(in the rows, 128 means zero)
The rows of Y fall into 4 groups, and each row is roughly a mix of its group's hidden directions.
Y (158 x 11):
[[161 123  86 163 132 162 136 159 126 150 101]
 [165 103 118 164 165 134 125 145  80 127 120]
 [107 105 169 129 133  86  91 136  90 138 128]
 [178 104 111 153 166 127 130 152  93 119 137]
 [158 157 155 127 142 111 155 140  76 140 100]
 [144 158 152 113  78  98 148 138 108 162 119]
 [118  94 106 190 130 121 128 101 141 116  99]
 [138 140 132 125 145 152 120  82 115  83 172]
 [166 189 115 138 142 137 165 146 136 132 132]
 [133 131 115  92  95 180 155 153 149 110 118]
 [168 138 133 164 159 120 103 145  81 114 138]
 [ 87 103 134 110 107 134 118  99  90  86 144]
 [151 148 124 156 149 127 161 133  69 100 128]
 [131 199 129 122 124 106 165 144 132 132 112]
 [110  86 119 130 179 137  83 107 129 124 119]
 [115  59 137 131 126 139  83 113 136 129 124]
 [128  88 128 153 149 150 185 118  98 124 121]
 [105  81 129 143 126  80 115 134 120 121  84]
 [139 131 138 157 144 164 184 134 113 165 121]
 [152 141  99 176 139 165 141 151 107 138  99]
 [145 114 118 124 189 143 131 121  85 137  97]
 [122 170 103 118 122 134 176 132 161 136  90]
 [134  61 124 146 150 120 112 158 134 147 106]
 [161 121 167 143 132 109 130 121  64 135 122]
 [134 172 127  94  72 119 128 102 140 112 125]
 [150  90 117 159 176 131  95 132 113 103 111]
 [144  96 135 167 152 127 132 160  83 144 156]
 [143 101 158 107 150 109 119 107 157 118 182]
 [ 81 132 107 128 130  99 120 134  71 115 107]
 [107 154 118 100 113 164 117 123 188 135 139]
 [ 86 132 115 116 104 132 104 120 187 119 151]
 [135  86  82 132 134 133 121 184 122 142 131]
 [145 169 118 125  95 133 159 148 152 171 107]
 [126 158 142 156 152 112 159 100 102 139  81]
 [122 132  99  85 122 138 153 123 183 113 154]
 [107 151 131  75 105 111 132 110 164 103 152]
 [120 131 149 153 137 155 154  79  82 118 113]
 [ 86 112 164  83 111 117 126 144  97 131 108]
 [ 95 155 132  91 133 110 159 113 124  83 154]
 [105 107 160 153 154 124 164 114  87 146 104]
 [ 98 175  98 135 161  97 130 134 160 110 130]
 [135  63 108 166 109 110 132 146 120 140 118]
 [ 82 160 107 118 111 116 122 125 180 114 149]
 [129 145  68 177 127 118 138 125 159 123 124]
 [117 161 110 108 120 143 141 127 180 146  83]
 [134 188 108  92 121 127 142 143 150 102 150]
 [160 116 160 160 128 106 117 117  83 155 154]
 [142  90 151  82 131 138 109 152 126 125 173]
 [108 118 153 104 135 131 114 154 110 119 195]
 [ 95 161 165  73 120 134 137 115 111 139 116]
 [132  89 133 152 148 114 117 139  68 144 102]
 [112  66 143 122 152 131  93 131  94 119 138]
 [138 172 108  90 122 145 146 174 148 116 111]
 [149 158 151 167  98 122 168 139 144 159 143]
 [100 107 134 109 149 118  96 135  75  91 135]
 [141 155  84 137 147 182 133 148 150 112 117]
 [142 123  96 117 148 126 152 169 175 126 163]
 [121 122 104 156 166  90 130  98  83 114 127]
 [ 93  90  84 139 114 129 115  92 154 117 143]
 [155 125 132 159 129  83 134 137  68 127 133]
 [121 176 124 132 121 115 134  80 165 111 157]
 [117 124 103  93 122 190 137 131 155 131 157]
 [ 78 151 113  94  96 121 142 142 166 134 119]
 [ 86 144 113  92 101 134 132 106 179 120 127]
 [137  97 130 154 122 151  88 135 149 177 101]
 [110 129 100 100 124 154 115 124 192 113 109]
 [106 133 166  83 120 117 129 143  79 125 104]
 [110 145 128 106 151 107 171 124 103  81 156]
 [137 139 157  74  94 167 150 141 118 138 134]
 [163  84 149 142 149 121 129 158  88 130 102]
 [142 101 132  86 126  80 133 116  91 104 146]
 [ 65 119 146  84 129 109 114 140 147 119 122]
 [132 155 140  98  70 113 156 136 136 158 112]
 [111 140 152 113  95 162 145  74 122 143 153]
 [155 101 147 159 117 141 146  77  92 134 116]
 [138 185 124 144 126 132 114 115 179 127 158]
 [171 140 112 123  75 123 168 147 120 144 140]
 [126 142 141  77  92 125 141 119 154 110 173]
 [142 146 119 136 129  70 148 156  88 119 103]
 [136 168 100 149 143 189 135 119 133 113 115]
 [172 154 138 155 150 142 124 109  90  91 140]
 [119 202 131 118 151 142 141 106 146 121 128]
 [109 165  89 145 150  95 148 144 142 101 154]
 [146 103 118 109 115 149  90 115 186 150 132]
 [142 164  83 120 112 116 161 149 158 125  97]
 [109 108  83  93 135 164 168 130 112 132 114]
 [139 133 126 103 120  78 173 140 100 106 155]
 [137 114 144 169 154 129 141  82  81 118 126]
 [139 145 166 134 146 119  68 106 104 122 150]
 [103 170 137 103 127  87 120 151 114  88 143]
 [113  92  98 182 149 143 116 100 145 124 113]
 [132  99 102 123  98 156 151 144 153 179 143]
 [147 156  98 110 101 160 158 155 166 113 124]
 [123 141 127 104  78  96 161 162 112 139 104]
 [ 83 110 143  98 124 130 117 113 184 146 141]
 [123 128 153 120 108 114 118 179 177 130  95]
 [107  91 120 124 183 133 120 154 121  87 132]
 [ 89 160 112  91 140 133 110 137 159  88 138]
 [111 109 144 141 172 103  81 116 103 100 120]
 [147 189 145 152 149 137 133 119 111 115  89]
 [126 168 137 165 129  86 127  96 100 149 107]
 [114 154  79 175 136 129 136 102 160 124 115]
 [113 154  97  93 113 133 118 134 188 114 113]
 [155  81 148 132 140 123 102 119 140 138 182]
 [115 154 100 145 180  91 140 119  97 110 131]
 [133 195 138 131 133 131 138  88 160 121 133]
 [ 83 157  90 118 119 127 130 111 171 116 154]
 [121 187 113 115 170 131 135 148 162 128 113]
 [ 83  95  91 110 122 127 126 126 142 171 152]
 [137 104 104 165 130 167 128 137 121 166  87]
 [146 158 156 145 131  79 142 154 109 131  89]
 [106 108 132 147 193 135  94 119 122 103 128]
 [153 132 161 169 115  96 148 110 141 151  90]
 [110  76  95 125 122 116 121 173  98 136 120]
 [114 176  86 148 146 131 149  98 157 115 116]
 [161 114 122 189 154 141 138 114  97 145 122]
 [ 93 117 118 111 166 136  94  96 154 109 161]
 [165 109 135 137  96  83 131 159 119 167 128]
 [ 95 152 128 102 151  95 104  98 144 113 167]
 [115  67 124  95 110 160 139 132 101 136 113]
 [131  92 173 133 160 114  88 102 109 125 145]
 [146 164 144 173 119 111 149 115 107 146  86]
 [105 116 106 122 177 166 151 155 151 106 141]
 [ 83 166  82 114 134 113 157 124 140 111 142]
 [138 126  86 119 111 160 145 109 180 114 103]
 [150  95 155 118 142 117  96 140 100  86 161]
 [153 165 125 117  77 123 143 144 148 168 113]
 [ 99  97 101 136 164 107 121 152 117  94 162]
 [ 80 140 121 107 102 126 115 138 186 119 141]
 [110 118 128 109 159 151  72 127 162 101 143]
 [125 113 158 154 134  69 109 125  94 122 103]
 [142 131 140 126 180 120 127 122  83 140  82]
 [114  66 142 133 137 101 109 163 116 116 104]
 [106  71 138 132 126  89 110 134  87 138 130]
 [105 124 135 106 173 141  98 140 130  88 167]
 [122 101 122 151 194 166 128 132 129 109 126]
 [ 96 117 139  93 109 112 161 154  78 120 127]
 [125 190 120 113 113 129 157 149 168 134 115]
 [145 142  96 136 133 173 122 140 188 133 133]
 [117 159 120 127 113 110 116 113 116 112 199]
 [108 173 138 136 139 106 118  84 121  81 128]
 [135  76 138 112 136 132 130 107 175 154 159]
 [153 102 117 175 136  80 113 139 113 153 148]
 [172 139 179 139 156 133 105 129  93 138 134]
 [119 150 101 103 128 149 121 143 194 116 146]
 [144 110 149 141 116  99 144 112  61 136 112]
 [ 80 128 111 102 133 169 126 103 169 122 117]
 [104 174 171 120 154 109 102 118 104 130 147]
 [140 159  94 108 118 124 187 159 132 111 130]
 [128 168 168  83 128 150 142 142 115 129  92]
 [145 113 137 151 154 115 151 124  60 113 127]
 [118 121  74 112 143 147 114 171 164 128 116]
 [105 111 180 139 125  94 117 110  83 141 121]
 [109 134 147 173 147 134 158 126  73 131 110]
 [131 112 183 111 142 126 108 130  72 120 118]
 [157 113 132 152  85 103 165 125  86 133 115]
 [141 155 117 142 142  76 145 124  85  98 111]
 [132 158 121 100  88 129 173 105 162 121 148]]
In each list below, one row fits none of the groups, and each other row fits one group, some only roughly. Which row is it?
- Z_400: [ 98 180 128  94 123 154 129 123 160 128 159]
- Z_807: [125 117 164 141 150 113 131 128  63 125  96]
- Z_345: [153  90 122 142 189 139 141 129 113 108 150]
- Z_915: [106 181 116  87 123 122 108 138 165 110 139]
- Z_144: [126 160 105 146 118  88 161  88  95 128 124]
- Z_701: [117 120 161 111 129  84 103 150  82 113 151]
- Z_279: [135 166 113 105 121 140 106 137 184 104 154]
- Z_568: [131 105 132 149 150  84 138 126  74 124  96]
- Z_897: [110 145  84 128 156 108 144 163 165 113 104]
- Z_556: [144 157 161 118  80 126 130  74 128 128 134]
- Z_544: [ 81 123 127  95 152 146 114  93 122  86 130]
- Z_414: [148 182  97 106 117 121 140 166 155 138 142]
- Z_683: [127  86 107 177 115 143 148  93 117 142 152]
  Z_807
- Z_23: [ 61 147 145 118 158 117 129 146 141 108 145]
- Z_324: [124 119 168 174 134 120 121  73 124 132 106]
- Z_804: [167 101 149 123 108  83  89 137 107 146 133]
- Z_306: [134 102 168 175 154 117 105 141 100 154 127]
- Z_212: [ 98 148 102  92 117 131 102 153 179 119 127]
- Z_383: [132 139 120 125 131 192 109  84 148 113 114]
- Z_748: [116 105 150 151 140 187 129  95 142 157 131]
- Z_705: [139 102  93 175 128 137 146 112  84 140 106]
- Z_373: [141 186 129 138 146 107 149  95  90 133 125]
- Z_980: [158 196 116 131 137 162 135 127 140 110 133]
- Z_743: [151 102 143 169 144 109 116 148  77 150 135]
  Z_705
- Z_681: [146 131 116  94  93 130 149 147 181 123 158]
- Z_340: [121 172  96 178 141 149 128 120 162 124 115]
- Z_435: [111 111 124 120 121 172 132  93 180 129  98]
- Z_421: [154 101 117 159 150  90  89 148 102 120 109]
- Z_355: [136 117 104  81  85 149 132 131 169 108 133]
- Z_90: [ 87 153 121 131 120  97 137  88 169 149 111]
- Z_735: [115  96  98 146 174  92 126 136 107 115  96]
- Z_241: [146 173 111  94 122 176 136 149 137 101 135]
- Z_128: [122  68 113 169 129 163 125 112 115 139 115]
- Z_459: [163  87 143 151  94 108 143 147 102 134  97]
- Z_342: [107 132 128 141 157 188 103  92 136 113 113]
- Z_172: [127 182 139 126 110 133 158  83 150 151 139]
- Z_464: [122 108 160 136 100 129  93  88 109 126 173]
- Z_234: [ 92  99 149 117 155 116  75 112 134 130 100]
  Z_340
- Z_517: [159  72 135 126 104 145 139 131 165 125 160]
- Z_779: [134 136 106 169 177 154 151 133 101 131  98]
- Z_13: [128 152  95 149 116 156 190 146 142 139 120]
- Z_309: [105  99 158 106 124 126 158  76 140 131 159]
- Z_861: [108  93 173 125 146 133 101  88  98 133 143]
- Z_966: [132 143  83  98  99 124 146 132 171  93 137]
- Z_127: [146 127 160 118 119 117 137 110  73 149  83]
- Z_18: [117 133 171 136 143 130 142  73  85 119 131]
- Z_209: [133 109 123 173 152 150 106  95 139  80 124]
- Z_283: [127  96 129 140 160 148  89 101 120  98 168]
- Z_362: [160 154 124 120 124  97 129 186 106 156 133]
  Z_779
- Z_159: [101 122 123 107 104 169 102  92 158 143  99]
- Z_9: [148 139  85 113 102 153 149 122 160 104 167]
- Z_827: [187 115 111 136 144 152 158 102 124 106 153]
- Z_776: [131 156 114 140 132 140 183 154 143 158  91]
- Z_905: [ 93  93 148 143 129 128 116  71 114  99 134]
- Z_816: [130 125 146  97  79  80 155 116 111 140 139]
- Z_282: [116 135 160 118 132 108  94 102 150 123 186]
- Z_728: [123  95 112  88 101 113 137 156 175 124 150]
- Z_195: [101  85 119 157 121  83 107  98 110 119 115]
- Z_492: [113 203 116 133 132 107 128 111 112 106 120]
- Z_902: [134 140 135 138 159 126 111 106  68  86 123]
- Z_463: [130 144 137 135  92 131 171 140 101 134  73]
  Z_282
- Z_734: [128 150 136 156  90  78 157 123  93 121 135]
- Z_7: [182 101 108 156 140 117 133 169 109 148 129]
- Z_17: [102 121 137  72 137  98 107 125 153 100 155]
- Z_360: [155 198 151 133 131 121 145 105 144 139 128]
- Z_269: [137  78 123 115 116 109 144 172  85 140 121]
- Z_805: [126 142 134 127 121 158 174  97 176 132 157]
- Z_792: [106 121 152  95 147 107  80 113 132 101  94]
- Z_196: [110 125 165  84 163 160 106 107 146 114 129]
- Z_632: [ 88 128 165  97 125 112 104  91 161 124 145]
- Z_634: [ 93 182 127 115 150 134 131 101 154 106 101]
- Z_911: [128 148  87 164 147 110 138 101 119 106 172]
- Z_656: [170 159 139 133 138 127 142 164  87 131 164]
  Z_269
- Z_642: [ 93 127 110  96 116 167 122 121 157 120 175]
- Z_796: [131 113 136  84 115  68 116 146 110 113 148]
- Z_376: [127 100 131 128 144 131  71 110 121  91 166]
- Z_338: [127  78 131  93 111 108 119 174 103 141 135]
- Z_753: [111 156 129 141  71 129 170 120 136 153 106]
- Z_529: [153 177 129 106 133 108 144 178 133 128 101]
- Z_93: [144  83 148 150 117 121 120 104 102 176 107]
- Z_924: [107 142 123 106 102  94 127 158 187 139 124]
- Z_653: [151 128 151 190 141 141 127  92 117 118 103]
- Z_116: [120 165 108 161 125 165 137  92 152  97 112]
  Z_924
- Z_96: [157 107 113 115  76 102 152 151 118 130  93]
- Z_869: [107 141 148 142 170 131 148  77 107  99 116]
- Z_294: [127  94 116  78 120 121 123 178 155 114 138]
- Z_658: [130 154 103 133 136 160 108  85 179 139 133]
- Z_68: [145 149 134 141 126  72  93 136  86 125 146]
- Z_645: [120 102 114 118 102 154 151 122 195 133 120]
- Z_488: [128  95 116  98 117  94  97 174  97 124 134]
- Z_139: [119 190 102 144 167 128 116 110 140 105 127]
- Z_761: [123  98 124 118 155 117  92 111 147 119 188]
- Z_774: [143 155 165 138 139 133 154  89 120  96 169]
- Z_546: [149 150 136 158  92 154 178 103 129 148 125]
  Z_488
- Z_512: [143 125 121 128 103 125 150 110 196 140  96]
- Z_731: [109 169 141 107 105 129 148  84 163 137 153]
- Z_25: [154  99 160 149  95 103 140 132  92 143  93]
- Z_943: [122 182 119 113 140 139 141 166 171 119 150]
- Z_637: [124 125 101 110  86 126 126 153 176 165 112]
- Z_509: [142 154 131 168 166 156  92 133 107  96 122]
- Z_288: [151 164 102 113 150 141 118 144 182 114 154]
- Z_300: [155 163 102 102 116 133 146 171 162 136 151]
- Z_194: [109  98 147 117 109 107 140  92  76 139 104]
- Z_332: [107 135 128  80 111  80 102 143 147 111 149]
- Z_696: [127 154 107 147 114  92 157  80  97 135 109]
- Z_156: [ 90 110 134 160 186 131 103 109 119 115 135]
- Z_582: [110 163 167 143 146 144 120  86 145 101 156]
- Z_491: [142 201 135 119 117 132 149 108 132 152 111]
- Z_333: [130 159 107 101 140 121 119 158 166  91 164]
  Z_512
- Z_16: [ 99 140 128 120 112 150 143  78 168 161 147]
- Z_477: [ 93  62 125 135 131 150 107 110 109 114 124]
- Z_800: [123 170  91 140  99 147 167 127 149 155 110]
- Z_840: [131 163 176  84 110 155 120 131 111 149 142]
- Z_343: [114 127 161 137 110  97 104  71 101 139 114]
- Z_673: [152 164 169  78 106 110 128 108 120 137 140]
- Z_366: [ 93 107 107  95 130 149 113 119 144  85 166]
- Z_191: [140 114 137 118  79 118 174 157 102 137  99]
- Z_640: [163  99 101 154 150 138 102 168 143 156 115]
- Z_619: [168  86  95 164 146 142 138 118  99 125 140]
- Z_555: [ 99 190 116 113 130 128 126 117 164 121 159]
- Z_388: [118 152 108 161 162 142 123  86 173 138 134]
- Z_963: [118 199 132 102 138 117 114 114 137 107 149]
  Z_673
- Z_6: [103 185 146 106 146 157 136 110 144 128 158]
- Z_982: [135 127 100 158 172 141 147 161  86 106 125]
- Z_598: [ 83 163 114  91 143 105 134 128 164 115 108]
- Z_979: [147 171 176 100 128 160 130 104 118 128 149]
- Z_789: [144 162  87 137 116 133 143 184 155 132 125]
- Z_760: [127  85 181 116 132 121  91 150 112 135 108]
- Z_344: [144 140 154 172 106 160 143  82 121 148 114]
- Z_987: [159  96 145 107 100 175 149 137 155 151 134]
- Z_688: [139  97 172 153 126 158 102 113  89 149 124]
- Z_170: [138  71 137 113  92 131 141 136 155 147 163]
- Z_883: [108 133 115  63 115 118 142 167 152 126 118]
- Z_85: [ 95 133  85 143 149 125 109  86 158 118 154]
- Z_67: [142  81  92 125  94 142 145 145 141 113 166]
- Z_52: [112  87 129  78 112 125 118 155 124  98 161]
  Z_688
- Z_480: [104  83 123 158 129 154 123  77 142 107 127]
- Z_136: [157 135  92 128 144 164 121 135 158  96 169]
- Z_308: [102 108 154  78 112 150 114 131 154 147 163]
- Z_870: [159 137  86 132  94 126 167 163 140 149 118]
- Z_301: [128 134 186  89  96 103 116 118 103 129 124]
- Z_505: [138  84 106 167 123 132 133 110 169 162 142]
- Z_727: [142 120 109 154 159 130 118 155  69 122  98]
- Z_577: [ 92 123 127 119 112 167 148  78 155 153 137]
- Z_392: [ 66 155 152 128 154 129 109 113 112 100 123]
- Z_451: [122  75 180 105 102 125 125 113 107 129 134]
- Z_989: [120  86 156 134 101  87 100 118  95 140 112]
- Z_953: [114  96 135 147 155  88 113 137  97 125  82]
- Z_475: [ 94 114 142 122 143 114 104 114  60 117 122]
- Z_593: [154 178  94 126 142 163 134 162 143 117 119]
- Z_946: [ 93 149  83 108 157 139 130 145 154 111  95]
  Z_308
- Z_334: [101 148 144 104 134  81 114 132  83  98 116]
- Z_919: [ 93 143 155 121 120  67 150 157 114 133 133]
- Z_594: [157 121 112 173 165  95 133 158 117 103 139]
- Z_227: [ 93 179 133 105 140 105 127 119  84 137 110]
- Z_398: [114 162 114  75 129 108 131 133 128  78 142]
- Z_669: [116 129 177 154 124 120 117  84  83 132 117]
- Z_305: [130 171 102  85 101  83 137 133 131 119 138]
- Z_765: [117 157  90 109 133 136 136 172 147  92  97]
- Z_740: [169 126 110 162 143 112 157 120  78 134 109]
- Z_54: [155 132 147 153 100 142 162 129 113 185 114]
- Z_960: [142 133 148 122  65 130 153 113 135 153  91]
- Z_591: [131 105 183 116 137 162 104 106 107  97 128]
  Z_305
